In the data rows, 128 means zero.
A hidden rule labels the rows of this table. It goes by one to three of the table's principal directions, not those with the most spread.
[127 120 164 122 107 160 146 152 175  78 104 127 115  99 173 160 124 126
 151 106 169 140 149 116  93  87 156 186 124  80  94 130] g
[166 162 116 177 147 127 152 111 118 148 141 114 171 154 128 152 149 116
 140 124 136 137 115 110 126 127 124 179 135 137 112 134] i
[ 97 186 119 132 154 107 113 137  75 181 138 147 121 168 136 106 144  90
  61 182 134 122 153 135 110 172 106  61 135 193 132 151] e
[164  58 120 143 101 125 157 137 148 104 159  97 140 153 191 152 108 128
 219  79 168  99 112 119 100 146 213 204  88 133 104 104] e
[175 127 102 149 112 126 128  92 117 155 152 126 165 152 144 125 138 122
 139 103 110 140  93 116 139 140 154 142 117 126 160 122] g
[183 163 105 162 112 138 116  70  92 187 153 146 167 151 128 145 150 128
  82 135 111 148 115 122 135 131 106 146 143 117 172 150] f
[ 72  90 120  92 138 125  96 150 102 112 126 145  84 103  88  80  88 129
 109 105 103 117  96 148 191 148 123  84 125 127 144  87] h
[109 132 145  88 109 131  93 131 127 128 106 164 100  88 111 121 131 134
  84 143 121 137 150 144 142 111 106  92 120  91 151 147] h
[ 73 191 110 140 166 138 108 135  61 160 112 153 110 124  83 118 126 111
  34 158 112 142 103 123 185 150  77  95 129 151 143 110] d
[101 114 133 113 131 125 146 161 140 118 112 112 120 120 140 141 133 119
 153 126 146 120 148 119 122 135 158 147  86 143  89 121] e
[ 76 152 176  70 114 159  82 167 148  59  89 183  18  49 114 127  78 140
  71 159 159 110 139 136 138  97  93  70 112  55 141 140] d
[129  80 132  91 131  97 134 139 151 113  90 134 138  94 104 141 145 159
 146 126 118 129 133 151 153 106 121  98 118 121 129 136] g
[ 86 170  98 167 165 137 142 120  94 190 150  82 169 168 120 101 145  82
  99 154  96 168 131  99 128 167 132 135 142 194 109 117] f
[170  80 114 137 118 109 135  75 111 171 128 113 174 161 170 130 179 145
 148 118 114 130 138 135 102 138 150 183 145 160 122 150] g
[228 212 116 113  96  96  59  64  64 192 126 252 156 137  99 100 173 126
  16 116  85 137  93 170 179 113  58  11 156  82 255 168] d
[126 152 124 141 144 120 125 128 113 146 133 121 130 128 124 136 135 112
 124 157 139 129 134 115 128 144 131 143 104 137 113 146] d
[ 85 157 108 103 148 108 104 156  92 159 116 154 124 119 100  99 122  84
  67 155 119 130 111 141 170 162 128  25 101 163 155 125] h
[194  93  96 142 141  58 133  88 109 180 158 101 190 164 128 124 159 149
 185 148 100 128 118 133 132 162 150 122 106 169 161 149] g
[161 177 170 137 139 152 139 147 154  77  98 153  90  88 119 177 120 137
 135 138 183  93 141 122 115  82  93 179 130  73  90 157] f
[103 105 129 165 122 169 136 135 166  74 138  82 142 108 144 120  83 110
 172 104 143 156  87 105 120 114 173 185 146  96 119  90] f
[171 119 115 150 119 119 134  94 131 155 128 120 202 142 150 125 163 115
 138 106 112 167 113 130 123 116 151 148 155 126 150 136] f
[ 78 180 166  78 135 152  99 183 136  71  79 182  38  59  86 124  84 129
  69 155 149  96 130 142 157 103  79  48 114  86 141 125] i
[122  66 145 122 114 146 141 136 165  78 133  99 101 124 164 127 100 140
 189 105 154  98 132 128  92 123 165 178 138 124  89 117] i
[ 42  81 133 113 140 148 118 176 168  52 110 102  98  69 100 100  68 109
 152 115 137 143  87 125 163 119 159 108 125 101 106  86] d
[175 180 122 164 134 122 118  79  73 185 136 157 152 160 129 148 178 135
  82 141 125 134 140 126 127 130  83 178 147 130 136 161] e
[180 103 123 134  93 114 140 121 155 124 165 119 152 158 154 131 124 133
 188  98 133 114 132 132  97 131 165 131 115 123 146 125] h
[139  75 132 136 136 107 127 104 135 128 139  96 139 122 131 132 140 157
 179 139 125 139 142 126 120 128 138 195 131 120 105 146] i
[122 161 131 140 153 110 137 154 104 143 144 127 115 147 127 141 127 117
 131 150 150 114 148 120 125 152 122 139 101 151 107 132] h
[ 86 202 126 102 147 116  90 166  94 131 127 181  77 115  85  96  96 100
  49 161 121 123 109 136 172 151  89   0 107 130 177 120] d
[ 62 117 119 126 164 137 146 137 139 148 116  76 124 112  91 136 139 118
 122 178 117 141 161 108 129 140 119 144 119 166  59 145] i
[130 114 138 170 115 158 167 158 141  86 153 102 129 169 210 147  98 110
 182  78 183 115 118 109  75 135 189 212 133 139  94  84] e
[223 141 120 176 118 123 129  90 132 114 167 140 151 152 131 141 118 131
 171  98 148  99  82 127 126 120 129 165 147  97 148 139] i
[103 122 105 132 145 114 120 138 116 142 136 123 161 124  99  98 124 101
 120 108  99 169  93 127 179 140 141  97 126 131 146 101] f
[134 101 146 103 125 120 135 131 145 116  75 135 138  82 114 164 154 160
 133 138 136 126 151 146 135  93 112 148 121 107 118 149] f
[ 46 141 153 106 154 145  97 147 123 103  78 136  89  59  90 117 126 123
  77 167 130 157 140 127 158 107  95 133 133  95 102 139] d
[107  97 155 125 107 186 167 158 199  73  98 100 124  69 138 194 117 136
 161  94 159 161 146  98 124  68 155 230 105  56  65 117] f
[ 96  94 125  81 133  90  72  98  98 155  94 140 116  89  84  85 149 154
  95 188  88 122 142 164 152 142  99  65 129 144 167 161] h
[174 175  89 190 136 117 144 113  99 178 215 113 178 211 154 112 115  89
 137 103 112 162  91  97 128 171 156 121 131 155 164 101] g
[163 114 147 102 103 109 122 125 113 140 123 153 114 138 174 138 154 144
 145 115 144 104 162 137 104 133 147 162  94 122 130 145] e
[ 87 104 128 118 115 147 131 146 129 130 138 116 120 130 155 121 122 108
 128 101 128 155 138 113 129 137 166 160 108 123 104 105] e
[ 42 171 149 128 150 183 155 232 178  39 127 107  61  89 115 130  40  75
 143 109 173 123 104  90 144 122 158 110  90 103  76  67] i
[102 203 153 103 175 118 151 194 119 122  84 164  92 122 113 144 132 107
  76 157 155 102 156 137 133 123  83  51 125 162 100 137] i
[145  89 162  60  72 135 105 166 140  88 149 175  45 113 168 116  68 155
 147  80 145  82 145 152 122 128 155  95  90  80 175  98] f
[131 183 116 152 147 122 121 118  87 166 155 133 119 165 136 125 129 113
  92 168 131 124 130 114 117 163 110 109 126 161 139 142] g
[158 179 139 127 110 153 128 118 126 139  82 172 141  91 118 185 165 130
  74 130 145 140 137 124 143  85  99 155 108  79 134 156] e
[114  51 144 110 133 100 149 131 162 112 118  82 131 126 150 136 140 171
 190 151 129 127 173 138  85 123 143 154 137 152  96 142] i
[ 99 175  94 154 160 128 105 110  77 182 170 106 128 150  90  84 102 102
  85 176  89 141 103 111 156 181 110  82 131 170 164 117] i
[158 183 122 163 129 137 147 113 115 155 130 125 144 161 140 159 151 118
 115 159 152  98 147 119  86 137 113 145 128 163 116 154] h
[168  48 124 129  91 121 140  76 168 149 130  82 196 125 162 139 179 148
 197 105 105 169 154 120  97 106 180 220 125 107 111 153] h
[114 104 124 113 129 119 102  95 111 159 124 134 123 107  93 133 140 166
  87 172 102 146 151 145 143 124  82 114 147 119 148 157] f
[ 38 181 134 106 158 146  90 130  76 173  78 153 110  76  61 118 158 121
   9 178  91 183 158 129 187 118  54 116 134 116 126 140] h
[188 164 126 206 103 175 202 155 184  78 167  91 176 189 203 172  95  92
 206  60 185 114  95  93  58 113 193 191 140 131 109  81] f
[149 119 147 117 143  87 139 138 142 118 119 121 129 132 133 131 152 148
 176 141 135 113 159 136 107 123 124 134 120 138 108 149] i
[139 104 115 130 114 153 127 130 126 109 128 137 129 119 136 121  94 111
 129  82 135 111  74 134 155 130 159 127 132 119 145  95] i
[191 151 107 189 136 123 150  70  94 182 146 104 183 171 142 166 182 143
 147 131 124 136 128 102 115 137 122 241 123 145 111 148] d
[ 59 186  92 131 165 103  96 178  79 148 187 131  84 155  76  70  54  73
  87 180 122 104  93 126 168 211 124   0  90 188 171  96] h
[113 129 132 115  99 167 142 140 152 117 140 125 102 140 148 129 106 127
 121 104 124 123 141 118 104 123 137 118 130 125 125 106] g
[177 202 112 173 119 136 110  88  87 160 156 155 147 163 122 122 133 121
  90 133 119 124  99 123 128 138  96 123 146 124 184 129] e
[109 134 156 110 128 137 107 145 125  99 130 149  67 111 132 121  99 141
 116 139 147 110 145 134 121 123 107 126 134 102 125 131] i
[135  59 134 117 123 119 162 150 168  92 115 101 138 110 138 160 128 153
 201  90 142 125 130 126 132 109 165 185 100 114  89 110] d
[183  81 146 143 101 139 122  78 148 114 124 127 154 108 159 148 160 150
 170  88 138 151 131 124 116  86 146 254 149  59 106 154] d
[249  62 149  87  39  87 122  99 167 126 166 154 146 167 224 124 138 174
 210  84 131 101 164 162  49 119 187 104 115 101 211 147] f
[ 78 182 126 140 147 151 121 149  89 140 138 123  85 141 134 117 101 107
  86 161 137 119 130 107 124 164 119 123 112 158 125 110] g
[102  52 101 119 136  96 130 140 120 140 151  81 150 134 145  98 117 109
 193 108 114 140 104 117 154 176 210 151  73 160 114  99] d
[ 98 201  87 161 162 122 129 130  67 200 160 108 137 180 125 114 123  79
  73 193 122 123 121 105 125 201 129  72 102 217 141 129] g
[176  98 142 118 120 105 152 134 157 103 105 133 152 121 139 153 153 154
 183  93 137 118 131 139 125  98 140 155 119 111 118 130] g
[116 136 147 133 129 147 116 119 122 124 119 140 121 118 138 128 123 135
  88 142 134 145 143 140 112 108  98 133 182 112 138 137] f
[224  92 132 121  76 101 115  45 121 166 165 161 135 189 156 131 170 208
 132 121  98 101 173 169  68 114  76 123 194 127 180 171] e
[155 126 140 126 124  98 138 143 128 125 142 129 131 157 164 125 137 131
 170 116 142 114 148 132  99 138 150 136 112 140 128 127] e
[158 224 100 179 192  86 126 101  66 194 125 149 179 150  52 143 185 111
  75 175 113 140 112 123 178 141  52 115 136 157 126 166] e
[101 183 102 171 168 132 122 132  66 173 131 114 146 124  93 140 131  85
  95 163 141 131 107 105 171 166 127 175  88 153 108 126] h
[237  49 106 139  83  99 150  59 151 172 156 106 219 179 204 138 173 145
 193  93 114 137 131 142  74 128 191 159 152 148 158 157] i
[104  51 133  85 107 123 118 130 157 109 131 110 107 109 128 103 114 150
 165 113 108 125 143 141 126 128 152 119 122 120 123 120] f
Which label does each new row get?
[ 50 138 119 110 141 159 136 180 128 113 132 115  81 122 124 113  71 104
  95 133 124 130 113 112 147 154 141  66 107 155 127  79] >> g
[ 82 115 147  89 125 125 118 166 147  86 114 134  69 115 139 106 103 126
 137 141 145  97 142 135 109 138 140  80 109 138 111 123] >> d
[192 118 141 113  96  98 106 114 131 117 166 156 103 144 150 117 117 159
 172 110 130 102 133 138 113 132 135 121 106  93 173 136] >> d
[ 87  80 171  63 127 130 126 149 185  80  53 133 111  60 133 121 154 147
 131 124 120 159 163 142 124  71 126 116 146  90  94 147] >> g
[167 142 102 163 122 140 157  82 106 173 130 123 174 173 134 156 180 144
 116  98 103 138 122 114 128 124 110 187 143 151 117 124] >> d
[177 176  99 169 123 105 112 106  69 180 197 155 146 202 150 107 133  95
 118 105 127 122 103 119 133 177 140 126 114 148 162 122] >> e
[100 156 146  78 107 156  58 101  95 143  92 214  85  73 109 104 132 135
   0 139  97 176 125 152 176  94  64  57 168  58 195 149] >> g
[125 115  95 152 117 152 128  96 108 168 160 115 157 151 130 122 132 112
 107  97 100 163 104 110 151 143 144 164 134 129 131 109] >> d
[187 100 103 185 135 110 166 109 142 142 176  63 197 172 150 136 130 114
 229 106 135 122 108 108 104 151 187 207 120 158 106 120] >> f
[232   0 158 108  69  97 136  63 195  98 130 101 172 131 202 135 161 205
 253  87 126 117 163 163  49  82 174 213 177  91 138 164] >> f
[171  92 114 152 143  94 150  96 125 155 158  88 157 177 152 128 153 139
 190 141 130 100 143 126  89 156 148 170 137 181  95 154] >> i
[114 195 111 191 146 171 170 147 114 140 131 102 157 158 144 166 126  79
 110 130 164 128 113  92 111 140 142 181 121 164  87 108] >> h
[ 73  89 148 128 126 180 140 145 179  71  90  88 126  67 121 135 110 123
 152 106 137 158 124 112 132  85 150 204 145  84  76 107] >> f
[ 67 149 135  70 165 100 109 170  98 132  51 157 102  81  76 107 136 129
  68 180 114 102 135 163 170 137  88  17 110 174 149 128] >> f
[181 148 136 127 128  98  98  64 100 175 106 170 166 132 111 118 200 151
  84 146  98 145 152 157 126 101  66 125 184 115 155 187] >> f
[ 39 214 127 146 178 155 129 211 105  85 139 128  48 114  86 128  35  94
  82 179 167  98  94 106 158 165 102  54  95 151 127  80] >> g
[ 26 226 144  96 197  99  95 198  75 139  84 177  72  93  56 102 134  90
  26 196 130 140 150 135 187 145  56  24 103 149 114 137] >> e
[217 118 111 136 121  80 128  78 100 181 144 143 175 171 153 134 177 144
 146 125 116 114 128 141 117 144 134 134 125 152 157 162] >> g
[255 140 110 174  80 111 114   9  96 199 167 157 199 187 159 148 197 167
 134 109 104 123 126 137  95 117 107 197 164 106 189 181] >> e
[239 127  83 218 140  81 170  72 104 190 207  75 222 227 175 159 158 128
 212 130 138 122 107 103  86 175 172 206 119 187 134 144] >> g
[110 126 127 129 131 126 144 157 123 130 135 106 118 140 161 138 121 104
 154 136 159 109 142 112 107 158 174 153  79 159  96 122] >> e
[154 172 151 153 121 145 128 142 115 106 136 164 106 145 163 148 119 111
 118 109 181 103 131 129 102 119 123 168 139 105 116 131] >> h
[138  40 120 166 105 140 165 107 178 117 170  46 173 152 178 148 131 130
 233 102 145 147 146 102  72 130 204 254 127 129  65 127] >> h
[ 89  34 125  89  81 143  99 143 151  95 164 122  86 104 149 104  62 136
 152  96 127 135 114 137 139 142 185 112 103  90 156  93] >> e
[ 93 145 107 151 165 116 137 123 127 162  97  93 196 103  69 137 174  98
 115 163 110 173 131 119 159 122 118 142 125 147  92 150] >> h
[ 87 142 102 113 148  99  93 125  87 174 142 138 118 128  76  98 125 120
  74 180  96 137 128 139 166 166  97  43 115 159 159 140] >> e
[209  31 108 161  49 134 146  88 151 123 219  70 156 209 242 113  97 136
 255  56 146  83 116 117  40 172 253 227 106 148 146  94] >> h
[ 52 133 139 135 151 170 146 156 146 109  86 101 138  86 103 141 133 109
 103 124 127 179 136 111 149  96 119 178 147 112  75 108] >> f
[141  88 103 123 107 109 151 132 145 139 171  88 142 183 157 104 114 127
 195 108 111 100 129 125  94 169 183  97 101 185 138 101] >> e
[161 128 127  95 115  97  83  83  75 176 121 188 115 137 103 109 149 175
  59 157  94 102 145 181 139 133  56  51 170 140 204 158] >> f
[ 56  35 147  89 123 147 130 173 188  48 106  79  93  66 130 100  77 128
 202  99 133 131 117 123 137 116 192 156 107 101  86  87] >> i
A new table starts here. A hidden rule labels the rows of this table. It goes by one to three of the table's principal directions, not those with the most spread.
[143 177  92 166  91 127 141  94 183 160 147 136 155  52 124  83 195 111
  95  75 127  40  99 121  92 174 125 128 178 147  81 137] G
[ 97  86 149 103 180 131 110 174 168 114 157  60 123 175 129 183  91  86
 161 143 103 201 107  94  91 127  76 121  91  71 116 107] A
[160  60 173 158 125 157 115 118 184 149 152  97 176 170 110 135 111 154
 138 145  73 121  67 142 154 135 113  96 120 102 142 103] A
[143  98 154 116 174 150 100 131  96 121 114 126 127 145 128 126  83 130
 152 158 109 168 181 125 107 127 134 143 105 107 136 151] D
[195  83 160 120 136 147  89 194 147 189 157 148 190 161 150 187 161 138
 104 141 117 167 132 125 114 137  78  90 208  98 147 135] D
[118  73 139 127 119 132 132 128 152 152 149 134 158 186  93 180 128 202
 139 166  68 116  91 138 167 112 109  85 124 123 201  74] A
[161  75  85 108 149 209 192 174 122 146 200 162 177  79 172 191 126 134
 111 137 133 132 136 118  74 176  83  98 133  76 110 177] B
[168  90 167 116 166 149  83 195  81 104  88 149 164 182 158 141 115 165
 129 186 165 164 120 210 154 134 122 153 150 124 198 145] F
[191  96 101 117  93 212 171 154 126 147 159 181 176 147 158 131 124 154
 109 142 205  79  76 195 182 150 132  99 144 131 184 148] A
[ 67 132 120 108 130  96 121 114 135  78  92  99  96 196  87 127  74 108
 153 147 100 147 111 140 147  83 170 149  65 122 173  89] B
[166 155  90 116  79  98  93 208 125 165 113 177 171 147 128 132 193 132
  81  90 170 115 111 169 161 111 150 121 193 151 188  94] D
[123 125 111 140 130 136 134 116 140 123 139 129 156  92 117 105 137 126
 122 134 111  77 112 137  97 133 137 134 128 115 126 118] D
[ 80 234  54 146  74  86 184 126 127 132 152 120  68  66 105  77 199  77
  77  33 205  76  84 106  94 125 141 119 170 183  44 120] E
[ 90 195 139 130 128  72 101  68 161 146 101 100  58 128 109 127 144 108
 152  86  89 160 192  50 111 147 109 147 129 164  83 138] F
[156 134 133 106 157 150 103 131  58  88  83 156 103 154 153  99  85 147
 142 146 175 153 176 169 163 123 171 160 106 146 166 160] F
[128 157 108 136 113 119 139 144 134 139 144 125 121 101 130 118 166 117
 107  92 154 115 112 119 111 140 114 124 154 144  96 130] A
[105 131 159 117 176  91  66 155  86 122  76 109  84 189 104 135 104 155
 165 128 115 213 170 128 156 110 141 141 104 152 159 108] E
[114 139 111 126 144 114 126 195 125 145 146 129 156 106 128 158 173 122
 113 120 138 142 106 130  76 137  93 124 169 124 114 127] G
[141 111 120 129 207 176 135 126  66  39  94 136 121  58 201  90  87 116
 128 161 172 122 165 180  96 182 149 188 102  92 105 192] A
[107 133  91 117  91 112 148 142 154 128 163 105 115 147  99 131 132 110
 114  88 119 120  95 103 130  95 137 109 102 125 125  85] G
[132 155 126 159  83 110 142  64 173 136 174 106 135  81 115  90 164 127
 113  94  99  57  88  84 119 104 128 103 140 143  73 104] G
[113 172  75  98  82 121 162 153  99 116 128 151  90 154 120 114 128  98
 103  97 209 120 112 145 159  91 165 124 125 155 148 116] B
[184 126 141 133 107 141  88 104 153 164  92 162 156 157 125 107 120 118
 124 123 115 117 160 147 158 143 164 131 155 131 164 144] E
[ 72 159 109 124 111  99 147  99 134 125 110 114  89 134  86 115 113 106
 145 119 114 124 138 109 120 114 146 145  89 144 126 114] D
[ 99 134 161 118 176 116 106 138  95  75  82 111 116 132 141 116 101 108
 149 185 145 151 145 157  92 130 120 187 114 120 132 156] D
[185 132 144 130 147 116  48 190  95 116  79 162 184 133 156 102 164 157
 105 144 153 120 135 200 137 134 144 168 183 140 185 131] B
[ 66 187 100 133  94  36 137 140  98 118 120 113  64 129  83 123 173 117
  87  74 120 146 128  91 114  69 151 119 152 163  92  82] C
[ 95  89 132 135 151 117 113  77 167 144 108 135 142 164  90 177 101 180
 164 152   9 138 146 114 154 138 144 102 100 111 183  91] G
[136 193 103 134  58  97 144 154 160 154 150 125 114 122 138 113 194  89
  88  61 210 105  65 124 156 116 118 106 182 169  95 110] E
[ 66 160  99 111  94  55 160 164 113 139 161 108  62 140  97 166 169  87
  82  82 138 167 128  63 101  66 112  88 164 129  82  79] B
[206  81 168 131 144 176  87 139 165 151 142 121 172 142 167 127 120 118
 130 139 133 132 133 135 134 163  99 125 149  94 133 148] G
[171 116  53 103 145 181 122 177 153 142 162 183 197 114 164 164 162 156
 107 114 140  80 108 165 121 176 123 103 169 104 192 121] A
[141  94 113 115 141 170 156 155 137 132 171 137 160 104 157 159 135 128
 120 151 146 108 111 133 104 152  88 114 138  94 132 136] C
[117  76 130 106 170 145 124 166 118 123 164 112 149 149 120 177  95 139
 150 152  83 172 131 106 100 103 112 104  93  84 140 110] B
[ 93 143 124 120  65  88 167 119 115 136 144 125  92 157  90 133 131 124
 114 121 137 127 109 103 161  57 141 103 115 152 129  89] D
[109  71 185 130 224 132  83 132  99  87 109  89 118 160 133 154  79 167
 172 183  75 194 149 132 117 132 110 134  97  95 137 122] E
[166  51 117  99 115 189 166 146 148 153 218 131 164 154 142 191  97 150
 133 138  98 141 114  89 142 104  98  64  94  79 144 114] B
[ 92 179 163 134 113  71 116 107  95 136  81 122  68 147 100 112 139 129
 139 129 146 161 162 112 143 105 128 150 138 183 114 134] C
[135  66 162 133 162 148 103 137 127 117 100 125 156 174 122 140  91 155
 146 180 101 141 114 177 155 135 137 130 113 100 184 112] G
[153  51 147  92 144 182 141 183 124 123 168 132 175 187 153 195  83 144
 146 188 136 165  95 150 149 105  98  99 103  82 182 126] B
[145 142 141 124  79 125 139 117 129 129 147 119 110 155 127 101 130 117
 117 119 181 107  93 128 171  85 132 113 131 152 125 112] G
[ 94 129 150 112 174 111 102 155  84  89  64 132 117 173 122 136  95 119
 144 183 145 172 137 180 121 117 146 163 129 125 168 139] B
[ 41 150 100 121 107 101 176  85 116 116 113 113  55 178  56 128  87 139
 152 121 108 138 117 115 158  90 168 115  64 161 147  92] A
[150 152  73 125  76 156 157  82 198 180 185 139 134 110 113 122 150 113
 118  67 113  68 123  77 125 149 125  89 135 134 113 121] B
[177 109 155 110 169 149  77 180 114 118 126 132 150 173 164 150 127 133
 120 145 153 171 130 154 122 134 107 127 173 112 149 148] F
[143  98  98 122 104 161 166 135 129 146 181 146 144 134 126 152 135 174
 119 119 132  99  93 130 164 118 123  78 121 128 155 100] E
[177 152 139 147 134 135  85 145 110 110  88 152 168  99 158  69 161 136
 108 138 180  79 116 198 127 156 142 174 176 150 146 154] G
[164 105 134 148 120 124  94 124 175 151 147 121 170 116 131 131 162 160
 118 109  72 101 118 115 134 147 111 115 145 117 137 100] A
[160  97 148 115 106 132 109 157 188 177 173 109 149 204 126 197 130 132
 134 103  96 185  93  90 166 109  94  66 142 116 141 101] A
[112 114 157 137 155 131 135 130  98 112 122 118 141  98 126 125 115 142
 149 171 110 137 139 131  90 129 109 158 103 125 110 154] D
[115 128  94 137  73 153 198 105 116 124 159 141 138 108  95  92 117 139
 119 130 147  59  79 148 140  98 160 118  89 145 133 118] D
[ 83 146 132 151 128 112 137  94 118 103  78 121 117 133  86  89 103 142
 152 145 108 111 109 167 138 128 169 164  85 157 143 130] G
[138 132  87 133 153 137 123 164  78 119  87 189 153  86 150 126 156 173
 109 129 146 110 153 190 134 172 157 149 154 139 172 143] A
[118 109 165 137  83 109 138 117 183 146 149  96 149 147 114 140 131 102
 134 148 113 115  76 112 144  97 100 116 120 116 122  99] D
[147 142 133 107 121 119 111 196 133 170 146 134 132 163 139 172 166 102
 106 112 172 176 122 115 112 124  85 103 195 131 123 134] B
[122 154 142 146 126 111 111 140 131 135  98 129 149 107 125 103 150 118
 134 134 150 113 107 158 123 140 130 153 145 147 126 134] C
Which label does each new row get?
[155  61 132 111 168 195 137 206 112 114 157 127 178 171 159 169  89 144
 145 160 172 165  58 189 158 128 120  96 109  92 168 126] >> E
[120 203 128 138 100  72 131 107  78 138 140 127  63  87 118 101 183 144
 102  75 142 138 175  63 104  97 117 128 164 192  53 144] >> F
[ 79 142 104 144  73  98 173 110 135 133 135 114 104 137  71 107 129 125
 119 104 122  99  81 126 153  87 159 112  96 151 125  81] >> G
[157 104 118 130 106 165 149 110 188 146 172 121 163 109 144 137 126 107
 126 119 109  96 107 106 119 151 107 113 119  98 113 135] >> B
[ 94 156 110 124 125 118 150 109 117 121 128 121  94 121 107 115 119 110
 133 115 135 127 135 110 111 116 141 130 112 141 106 130] >> B
[ 96 141 114 122 125 127 179 125 126  87 153 100  89  93 158 126 118  67
 113 118 180 128 101 111 111 118 120 126 114 105  66 135] >> F
[ 95 178 101 142 124  91 123 133  69 110  27 189 119 120 110  98 149 168
 120 139 158 106 142 216 167 149 191 175 146 187 193 135] >> G
[118  96 165 121 175 111  84 126  64  57  64 135 130 171 129 125  80 192
 154 196  86 158 154 182 162  97 167 171  85 129 200 120] >> G
[104  41 143 131 173 151 115 138 144 125  90 139 178 201  98 184  69 180
 167 194  50 155  96 194 173 139 157 107  90  87 229  91] >> F
[148 126  88 113 154 173 126 172 128 102 145 147 177 115 156 125 140 143
 121 141 169  83  83 185 109 155 123 139 141 118 168 135] >> A
[ 85 199 116 127 131  82 124 138  66  98  60 137  71 111 119  78 131  88
 122 115 199 142 155 157 123 115 172 177 132 169 112 145] >> B
[168  78 137  97 133 156  98 178 187 161 182 114 174 197 140 192 123 110
 126 133 113 159  95 109 129 113  88  78 153  78 161  99] >> B
[107 180 113 129 126 101 120 139 118 132  99 123  91 114 120  94 145  81
 120  97 183 131 137 132 118 135 143 147 146 149 104 130] >> G
[186  88 100 139 125 206 187 137 106 134 187 172 197  27 178 121 143 150
 102 145 149  61 123 146  90 166 111 121 137  99 101 179] >> D
[133  87 154 129 128 156 144  96 173 120 182  88 146 127 136 141 102 127
 151 150  92 112  95  93 119 119  92 111  90  96 107 120] >> G
[163 168  91 126  96 140 112 163 168 164 132 149 154 150 130 116 170 103
 102  79 186  99  79 162 144 150 137 111 188 150 150 123] >> A
[209  99 159 121 123 176 101 151 147 149 149 135 166 166 165 132 127 131
 120 135 164 132 110 148 154 141 105 112 163 119 145 150] >> F
[110 164  92 153 118 122 123 115  95 121  44 185 152 108  94  62 136 163
 131 140 153  55 114 231 166 152 209 170 126 176 202 122] >> C
[126 119 106 100 111 155 143 107 133 117 140 128 111 181 106 124  78 131
 147 129 127 123 126 125 160 101 156 120  72 129 169 115] >> B
[146 116 169 121 131 140 138 104  98 115 140 116 100 132 152 135  95 135
 145 142 129 171 164  92 139 110 112 130  99 131  92 165] >> G
[193   6 123 112 134 235 158 155 143 142 167 164 220 164 153 177  61 174
 149 180 102 122  96 180 184 146 138  90  71  65 214 129] >> B
[180  76 159 140  93 164 146 110 138 136 164 127 152 126 151 123 125 174
 126 146 127  97 110 128 177 129 102 116 106 126 139 125] >> A
[114 157 105 115 139 106 100 178 111 123  72 148 124 146 124 119 140  95
 114 126 172 141 140 176 119 142 150 163 156 134 165 128] >> D
[ 84 190 107 168 129  79 126  92 128 117  88 123 103  58 111  78 171 130
 121  89 116  89 130 131 109 157 153 159 138 166  87 123] >> E
[ 49 174 221 138 157  18  81 112  57  99  47  89  48 163  91 125 124 140
 163 174 108 219 177 105 123  66 118 173 128 181 101 127] >> B
[ 43 249  64 135 110  80 192 100  83  84 100 118  25  36 122  56 155  46
 104  68 223  99 145 110  73 135 158 177 125 177  28 162] >> G
[115 192 140 109 135  87  88 121  99 137  88 120  51 189 104 114 113  85
 133  90 158 201 181  96 131  95 158 127 153 166 104 143] >> B
[194  41 141 137 103 169 152 140 185 179 244 123 192 114 164 204 165 187
 105 118  69 114  87  72 148 130  55  37 154  82 113  95] >> E
